A single turn carries every row of the set below to another of its rows. Some are shown first; where does it send the rows asked next?
J487: -192; -218; 163; -32; 159; 154; 483; -190; -82; 15; 180; -317; 62
J803: -109; -150; -126; -130; -340; -151; 453; -286; -302; -217; 205; -292; -63
J802: 92; -248; 93; -88; 133; 5; 141; -68; -244; 187; 236; -222; 36
J906: -121; -259; 92; -76; 88; 20; 438; -155; 68; 25; 254; -396; 79
J574: -119; -422; 130; 272; 123; 85; 294; -76; -307; 24; 358; -148; -15
J299: 111; -333; 130; 88; 104; 73; 217; 11; -361; 79; 316; -116; -39
J265: -105; -277; -448; 24; -47; 125; 384; 11; -75; -234; 41; -154; -29
J98: -36; -134; 121; -44; 78; 69; 526; -91; 72; -109; 215; -377; 75
J941: -100; 39; -85; 40; -100; -316; 147; -371; -323; -176; 157; -222; -122
J775: -190; -50; -323; 91; -48; 71; 92; 197; -224; -140; 144; -178; -28
J324: -88; 16; -79; -66; -230; -138; 203; -258; -510; -120; 119; -216; -36
J958: -224; -286; 154; 113; 239; 141; 388; -262; -193; 53; 159; -214; 28
J32: -142; -188; 121; 100; 185; 184; 536; -216; -78; -107; 90; -279; 92
J609: -32; -331; -446; 58; -34; 113; 265; 57; -226; -153; 73; -60; -64
J806: -110; 65; -197; 76; 120; -58; 151; 120; -78; -233; 219; -123; -267
J747: 83; -171; 56; -78; 186; -85; 130; -158; -75; 143; 163; -303; 92
J95: -274; -146; -53; 24; -118; 8; 381; -77; -162; -589; 183; -115; 0
J688: -21; -234; 26; -53; 153; -113; 256; -182; 87; 61; 222; -383; 97
J703: 76; -67; -125; -127; -81; -164; 67; -14; -192; -461; 144; -73; 2
J283: -264; -9; -35; 135; -71; -203; 296; -425; -365; -233; 142; -188; -144
J760: -243; -1; -148; 168; 152; 38; 247; 82; -146; -253; 225; -65; -301
J590: -156; -259; -93; 103; -182; -260; 345; -384; -365; -214; 282; -147; -213
J472: 40; -180; 16; 0; 50; -124; 293; -55; 127; -38; 280; -417; 122
J789: -84; -308; -138; 95; -80; -99; 53; -34; -406; -414; 217; 44; -30
J210: -162; -283; -90; 138; -4; 6; 193; -134; -411; -488; 140; 80; -56
J698: -237; -179; -12; 73; -35; 64; 333; -116; -324; -551; 143; 9; -61
J117: 224; -208; 35; 8; 158; -15; 102; -67; -261; 106; 167; -173; 66
J84: 39; -178; -314; 0; 116; -38; 361; -30; 13; -282; 124; -61; -281
J185: -72; -239; -109; -59; -326; -131; 354; -252; -487; -136; 241; -185; -109
J777: -13; -410; 107; 40; 110; 28; 205; -82; -292; 179; 338; -182; -15
J94: -231; 48; -43; -47; -218; -57; 370; -315; -409; -220; 82; -279; -19
J994: -183; -148; -159; -15; -110; -104; 290; -109; -38; -573; 132; -176; 81
J508: -5; -261; -286; 97; 137; 23; 355; -31; -149; -253; 164; 40; -340
J959: 150; -184; -43; 47; 134; -151; 103; -100; -23; 56; 174; -313; 163
J109: -16; -83; -180; -86; -77; -174; 166; -109; -63; -529; 77; -141; 69
J116: 26; -180; -114; -39; -136; -150; 19; 47; -335; -408; 243; -19; -22
J714: -224; -336; 92; 297; 201; 131; 405; -224; -204; -60; 177; -196; 68
J270: -333; -53; -292; 132; -26; 156; 239; 144; -174; -211; 120; -200; -32
J415: -160; -421; 115; 160; 211; 44; 281; -203; -251; 108; 278; -172; -12
J376: -62; -161; -141; -12; -212; -351; 317; -374; -196; -231; 257; -253; -162

J324 -> J185
J747 -> J802
Now find these:
J299 -> J574
J508 -> J760
J703 -> J116

A single turn carries every row of the set below to another of its rows. Some are shown first; where does it send the rows asked next?
J632: -134; 55; -103; 91; -90; 103; -19; -223; 23; -99; 2; 86; -405; -22; 102; -41
J578: 66; 208; -13; 77; 76; 54; -25; 37; -217; 37; -136; -267; 224; 80; -75; -89
J582: -239; 128; -86; 111; 19; -83; 30; 106; -40; 31; 111; 177; 339; 39; -119; 15
J452: -40; 125; -133; 1; -29; 135; 20; 33; -286; 60; -56; -236; 210; 102; 15; -67
J966: -43; 20; 17; 45; -83; -79; -204; 152; -10; -41; 275; 331; 203; -164; -85; -106
J903: 96; 10; 224; -93; -212; 176; -117; -101; -274; 6; -72; -5; -244; -121; -106; -128
J549: 295; -94; 239; -10; -65; -9; 10; -176; 7; -200; 85; -108; -333; -119; -42; 4
J480: 213; 9; 38; -92; -19; -158; 258; 156; -92; 11; 37; 134; 160; -14; -289; 173
J799: -89; 85; 51; 208; -76; 126; -200; -163; 104; -169; 251; -53; -172; -96; 143; -81
J60: -106; -85; 122; 34; -28; -90; -140; 41; 105; -79; 238; 335; 213; -266; -51; -80
J638: 60; -173; -20; 65; 20; -118; -30; -148; 240; -126; 65; 330; -186; -250; 101; -48
J604: -83; -34; -51; 200; -83; 136; 94; -197; -93; -118; -75; 151; -336; 53; 76; -155
J825: 266; -89; 47; -88; 163; 179; 294; 51; -40; -182; -160; -70; -93; -67; -127; -77
J128: 103; -42; 227; -105; -260; 73; -108; -159; -250; 11; -46; 60; -286; -10; 6; -48
J4: 285; -2; 175; -75; 110; 137; 228; -36; -146; -130; -157; 17; -174; 23; -219; -73
J17: -170; -54; -118; 72; -197; -100; -243; -118; 0; 213; 73; 101; 132; -146; 127; -75
J742: 163; 75; 69; 71; -11; 47; 260; -160; 24; -119; 18; -246; -217; 51; -60; 196
J374: -34; -60; -236; 156; 244; -76; 261; -29; 144; 5; 30; 46; 203; -89; 13; -157
J946: -63; -84; -151; 171; 242; -227; 165; 3; 135; -47; -41; 68; 259; -108; 84; -7
J343: -186; -10; -48; 46; -57; -155; -202; -87; 112; 153; 170; 196; 156; -232; 133; -20
J559: 160; 120; 28; 65; -20; 0; 180; -111; -135; -95; -40; -265; -207; 184; -108; 97
J184: -149; -28; -54; 137; -37; 15; 127; -273; 6; -87; -4; 102; -370; 29; 113; -93
J630: 170; -45; 223; -156; -201; 168; -79; -103; -183; -71; -10; 12; -310; -94; 50; 31
J45: -247; -13; -65; 69; -53; -218; -195; -133; 40; 49; 115; 85; 201; -161; 191; -47
J878: -123; -24; -190; 156; 19; 145; 43; -122; -11; -33; -56; 13; -347; 87; 109; -114
J268: -29; -279; 89; -1; -50; -105; 76; -136; 79; -79; 22; 325; -207; -304; 53; -51
J565: 132; -267; 63; -25; -7; -59; 30; -101; 243; -30; -35; 265; -173; -315; -14; -89
J633: -36; -38; -55; 185; 129; 85; -57; -127; 203; -233; 202; 269; -16; -258; -163; -10
J39: 154; -3; 57; -33; 133; -167; 274; 226; -53; -49; 22; 103; 245; 50; -201; 63
J292: 189; 11; 161; -142; 94; -99; -95; 101; -114; 6; -43; 2; 397; -168; -144; -24
J397: 141; 97; 247; -143; -145; -83; 80; 115; -195; 101; -6; -165; 105; 76; -121; 152
J359: 121; -38; 123; -128; 110; -186; -45; 100; -42; 79; -38; -93; 355; -280; -98; 14
J134: -156; 139; -8; 137; 55; 36; 189; 169; 15; 70; 142; 196; 262; 95; -94; 34
J232: -98; 34; 91; 136; -179; 79; -236; -293; 22; -123; 177; -33; -243; -126; 38; -46
J866: -63; 24; -115; 93; 321; -153; 140; -13; 138; -89; 4; 40; 314; -125; -40; -73
J845: 157; 135; 143; -72; -225; -117; 114; 119; -191; 76; 91; -185; 6; 143; 20; 103
J952: 319; -60; 162; 9; 212; 190; 175; -10; -181; -115; -125; -91; -77; -41; -173; -85
J127: 71; 228; 29; -89; -7; 129; 88; 38; -294; 85; -17; -210; 200; 69; -90; 3
J719: -42; 101; -215; 137; 207; -153; 130; -6; 130; 28; 59; 106; 325; -89; -39; -75
J500: 18; 195; 48; -6; 109; 136; 28; 51; -297; 51; -66; -175; 146; 169; -98; -78
J488: -86; -64; -96; 242; 100; -7; -40; -178; 164; -273; 202; 235; -99; -161; -36; -132
J491: 215; -116; 118; -172; -52; -65; 11; 53; -28; 59; -35; 20; 378; -297; -102; -38
J214: 315; 65; 57; -66; 64; 168; 257; -21; -166; -194; -122; -76; -147; 51; -120; -28
J447: 281; -46; 92; -26; -152; -65; -132; -176; -1; -226; 150; -114; -275; -206; -48; 58
J819: 126; -81; 160; -174; -279; 154; -209; -38; -186; 16; -121; -11; -165; -121; -9; 5
J925: 261; 2; 111; -114; 101; -85; 72; 110; -77; 54; 46; 33; 419; -160; -91; -4
J894: 20; -212; 62; -6; -50; -216; 5; -222; 186; -131; 27; 276; -116; -307; 66; -48
J281: -281; -14; -91; 69; -185; -238; -124; -91; 42; 80; 7; 150; 92; -186; 155; -54

J549 -> J232
J127 -> J214
Now find these:
J500 -> J4
J604 -> J268
J134 -> J480
J565 -> J17

